Rotation paths and how fast each direction turns (degrees a step)
Each turn is a multiple of 5 degrees from 10 to 175, or 0.
Each row of a path follows its step; steps can be skipped.
Rotation 1:
step 2: | +0.66 | -0.49 | +0.66 | -1.56 | +2.48 | +2.14 | +2.28 | +0.93 | +0.76 | -0.04 | +1.28 | +0.21 | +0.04 | +1.35 | +1.82 | -1.33 | -0.60 | +1.07 | -1.62 | -0.46 | -0.43 | -1.72 | -1.97 | -0.12 | -0.94 | -1.00 | -0.38 | +0.61 | -3.84 | +1.49 | +1.16 | -0.87 | -1.00 | -1.72 | -1.05 | -0.34 | -1.21 | +0.99 | -0.93 | -1.14 | -1.16 | -0.97 | +1.08 | +0.46 | -3.19 | +2.27 | -0.94 | -0.68 | -1.14 | +1.46 | -0.39 | +1.62 |
step 5: | -0.35 | -0.75 | +2.55 | -0.55 | +2.86 | +3.09 | +1.04 | -0.81 | +1.86 | +0.66 | +0.88 | +0.23 | +0.86 | +0.31 | -0.07 | -0.96 | +0.62 | +0.31 | -1.51 | +0.05 | -0.69 | +2.68 | -0.16 | -0.40 | -0.85 | -0.32 | +0.51 | +2.09 | +0.11 | +0.04 | +1.15 | +0.30 | -0.46 | -2.72 | +1.35 | -0.48 | +2.10 | +0.42 | -0.51 | +1.64 | +0.64 | +0.46 | +0.29 | +1.22 | +1.03 | +0.66 | -1.04 | -1.19 | -0.81 | -0.20 | -0.64 | +4.82 |
step 10: | +0.77 | -1.03 | -0.18 | -0.54 | -0.59 | -2.20 | +0.36 | +0.45 | -0.48 | +1.99 | -0.39 | -0.95 | -0.59 | +0.39 | -0.97 | +0.53 | -0.21 | -2.14 | -0.73 | -1.40 | +0.94 | +1.06 | -1.01 | -0.10 | -0.91 | -2.48 | +0.62 | -0.63 | -0.83 | +0.53 | +2.97 | -0.61 | -0.79 | +1.47 | -0.14 | +0.17 | -1.67 | -0.77 | -0.52 | -0.30 | +4.46 | +3.02 | -1.78 | -0.73 | -0.43 | -2.55 | -0.80 | -0.09 | -2.50 | +1.42 | +0.72 | +0.91 |
step 19: | -1.34 | -0.44 | +0.69 | -0.22 | -0.45 | +1.67 | -1.13 | -0.20 | -0.05 | -0.46 | +2.52 | -1.06 | -2.36 | -1.66 | +1.05 | -1.47 | +0.46 | -0.16 | -0.87 | +0.48 | -0.28 | -0.80 | -1.38 | +0.61 | +1.11 | -0.63 | -1.97 | +0.94 | +0.58 | -0.41 | +2.38 | -0.72 | -0.85 | +0.77 | -2.92 | -1.23 | +0.13 | +0.65 | -1.76 | +1.92 | +2.07 | +0.88 | -0.85 | +0.51 | -0.59 | -1.58 | +0.11 | -1.83 | -1.84 | +3.89 | +1.79 | +1.68 |
step 20: | -0.80 | +2.69 | -1.04 | -0.96 | +2.72 | +0.41 | +0.31 | -0.42 | +1.18 | +2.36 | -0.37 | +0.08 | -2.23 | -0.32 | +0.13 | -0.80 | -0.80 | +0.52 | -4.17 | -0.83 | -1.12 | -1.57 | +0.02 | -0.71 | +0.45 | -2.25 | -1.92 | -1.13 | +1.75 | +0.76 | +1.69 | -1.68 | -0.52 | +0.50 | -0.64 | -1.93 | +1.16 | -0.46 | +0.60 | -0.92 | -0.62 | +0.27 | -1.10 | +2.51 | -0.87 | -1.27 | -1.14 | -0.41 | -1.17 | +0.81 | -0.33 | +1.92 |
step 26: | +2.09 | -0.44 | +0.60 | +0.78 | +0.64 | -1.45 | -1.40 | -0.20 | +0.15 | +1.75 | +1.15 | +1.98 | -1.08 | +2.29 | +0.07 | +1.33 | -0.43 | -2.61 | -0.78 | -1.30 | +0.05 | +1.18 | +0.63 | +0.13 | +0.83 | -2.59 | +0.24 | +0.05 | -1.31 | -2.81 | -0.56 | +0.20 | -0.86 | +3.03 | -0.49 | +0.39 | +1.37 | -0.10 | -0.39 | -0.42 | +2.22 | +0.69 | +0.35 | +1.11 | -1.63 | -2.40 | +0.11 | -0.94 | -3.10 | -1.72 | +0.41 | +1.61 |
step 27: | +0.97 | +1.27 | +0.98 | -1.24 | +3.55 | -0.30 | +0.66 | +1.35 | +0.87 | +1.11 | -1.56 | -2.18 | +1.33 | +1.36 | +0.44 | +2.12 | -1.33 | -0.35 | -0.28 | -1.54 | -0.80 | -0.53 | -0.86 | +0.36 | +0.94 | -1.28 | -0.50 | +1.19 | -2.49 | +0.21 | -2.21 | +0.54 | -0.69 | +1.84 | -0.59 | -1.09 | -0.82 | +1.05 | -0.08 | +0.74 | -0.50 | +2.24 | +2.17 | -1.29 | -1.65 | -1.16 | -1.15 | -1.89 | -2.65 | -0.71 | +0.93 | -1.62 |
step 33: | +1.62 | -0.34 | +0.72 | +0.77 | +0.17 | +2.00 | +0.73 | -0.86 | +2.28 | +1.45 | -0.57 | +0.03 | -1.63 | -0.70 | -0.77 | -1.65 | -0.98 | +0.53 | -0.91 | +0.14 | -2.88 | -1.14 | -2.38 | +1.28 | -1.96 | +1.85 | -0.22 | +1.06 | -2.09 | -1.55 | -0.92 | +1.67 | +0.41 | -0.23 | -1.63 | +0.51 | +1.29 | +1.35 | -0.26 | +1.50 | +1.20 | -0.20 | -0.79 | +1.39 | +0.72 | +0.36 | -1.86 | -3.95 | -1.08 | -1.38 | -1.23 | +0.28 |
| -0.12 | +0.65 | -0.13 | -0.42 | +0.23 | -0.40 | +0.47 | -0.21 | +0.46 | +0.15 | -0.03 | -0.45 | +0.19 | -0.35 | +0.66 | -0.25 | +0.85 | +0.35 | -0.04 | +0.51 | +0.15 | +0.68 | +0.33 | -0.14 | +0.22 | +0.08 | +0.08 | +0.17 | +0.35 | +0.04 | +0.03 | -0.22 | +0.29 | -0.01 | +0.62 | -0.39 | +0.06 | -0.35 | +0.10 | +0.34 | -0.71 | -0.34 | -0.10 | -0.03 | +1.01 | -0.09 | +0.67 | -0.03 | -0.34 | -0.37 | +0.45 | +0.30 | => 45
| +0.25 | +0.55 | +0.50 | -0.03 | +0.16 | +0.19 | +0.18 | -0.15 | +0.05 | -0.63 | -0.98 | +0.15 | +0.42 | +0.22 | +0.26 | +0.45 | -0.36 | +0.03 | -0.56 | +0.21 | +0.02 | -0.63 | +0.06 | +0.15 | +0.62 | -0.22 | +0.20 | -0.36 | +0.03 | +0.55 | -0.06 | -0.30 | +0.00 | -0.35 | +0.58 | -0.61 | -0.02 | -0.22 | +0.25 | -0.55 | -0.60 | +0.01 | -0.26 | +0.22 | -0.42 | -0.15 | +0.04 | -0.12 | +0.22 | +0.45 | +0.15 | -0.97 | => 155
| +0.04 | +0.04 | +0.25 | +0.45 | -0.48 | +0.03 | +0.25 | -0.16 | -0.15 | +0.12 | -0.16 | +0.51 | +0.19 | -0.06 | +0.48 | -0.33 | +0.26 | -0.27 | +0.29 | +0.43 | +0.28 | -0.25 | +0.34 | +0.25 | +0.32 | -0.55 | +0.00 | +0.58 | -0.53 | +0.71 | -0.58 | +0.14 | +0.78 | -0.07 | +0.01 | +0.62 | -0.16 | +0.02 | -0.66 | +0.69 | -0.16 | +0.23 | -0.60 | +0.57 | -0.48 | -0.34 | +0.17 | -0.15 | +0.22 | +0.14 | -0.40 | +0.68 | => 155
| -0.26 | +0.61 | -0.60 | +0.14 | +0.10 | -0.20 | -0.22 | -0.28 | -0.79 | -0.14 | +0.81 | +0.12 | -0.21 | -0.37 | -0.06 | +0.80 | -0.79 | +0.06 | -0.41 | -0.37 | -0.09 | -0.07 | -0.20 | +0.54 | +0.57 | +0.00 | -0.86 | -0.05 | +0.21 | -0.17 | -0.44 | +0.62 | +0.49 | +0.34 | +0.17 | -0.63 | +0.18 | -0.25 | -0.36 | +0.52 | -0.16 | -0.03 | -0.06 | +0.12 | -0.05 | -0.06 | +0.22 | +0.20 | -0.38 | -0.04 | +0.12 | +0.01 | => 10
| +0.06 | +0.58 | -0.83 | +0.22 | -0.50 | +0.02 | -0.09 | +0.61 | +0.49 | +0.45 | -0.03 | +0.30 | -0.30 | +0.04 | +0.41 | -0.31 | -0.58 | -0.35 | -0.18 | -0.25 | -0.18 | -0.05 | +0.40 | +0.19 | -0.27 | +0.19 | -0.19 | +0.04 | +0.00 | +0.49 | +0.02 | -0.04 | +0.22 | -0.38 | +0.06 | +0.34 | +0.02 | -0.17 | -0.46 | -1.17 | +0.34 | -0.48 | +0.59 | +0.35 | +0.16 | +0.42 | +0.80 | -0.50 | -0.11 | +0.18 | +0.23 | +0.01 | => 80
| +0.94 | +0.46 | -0.16 | -0.46 | +0.29 | +0.76 | +0.55 | -0.55 | -0.67 | +0.47 | -0.35 | +0.16 | -0.40 | +0.25 | -0.38 | -0.09 | +0.55 | +0.28 | -0.21 | -0.85 | +0.01 | +0.10 | -0.02 | -0.71 | -0.27 | -0.21 | -0.13 | -0.26 | -0.14 | -0.15 | -0.45 | -0.03 | -0.01 | -0.03 | -0.10 | -0.10 | +0.17 | -0.49 | -0.25 | -0.10 | +0.17 | +0.20 | +0.21 | +0.80 | +0.15 | -0.26 | +0.08 | -0.28 | +0.16 | -0.55 | -0.41 | -0.08 | => 115
| -0.09 | -0.07 | +0.32 | -0.23 | -0.23 | -0.23 | +0.54 | +0.14 | +0.21 | -0.28 | -0.03 | +0.48 | -0.80 | -0.04 | -0.05 | -0.08 | -0.31 | +0.47 | +0.17 | +0.49 | -0.57 | -0.61 | -0.65 | +0.32 | -0.69 | -0.22 | +0.21 | -0.47 | +0.36 | +0.23 | -0.36 | +0.31 | -0.38 | +0.19 | -0.50 | +0.32 | -0.50 | -0.36 | -0.67 | +0.30 | -0.18 | -0.19 | -0.50 | +0.18 | +0.86 | -0.01 | +0.03 | +0.13 | +0.08 | -0.24 | +0.48 | -0.51 | => 20
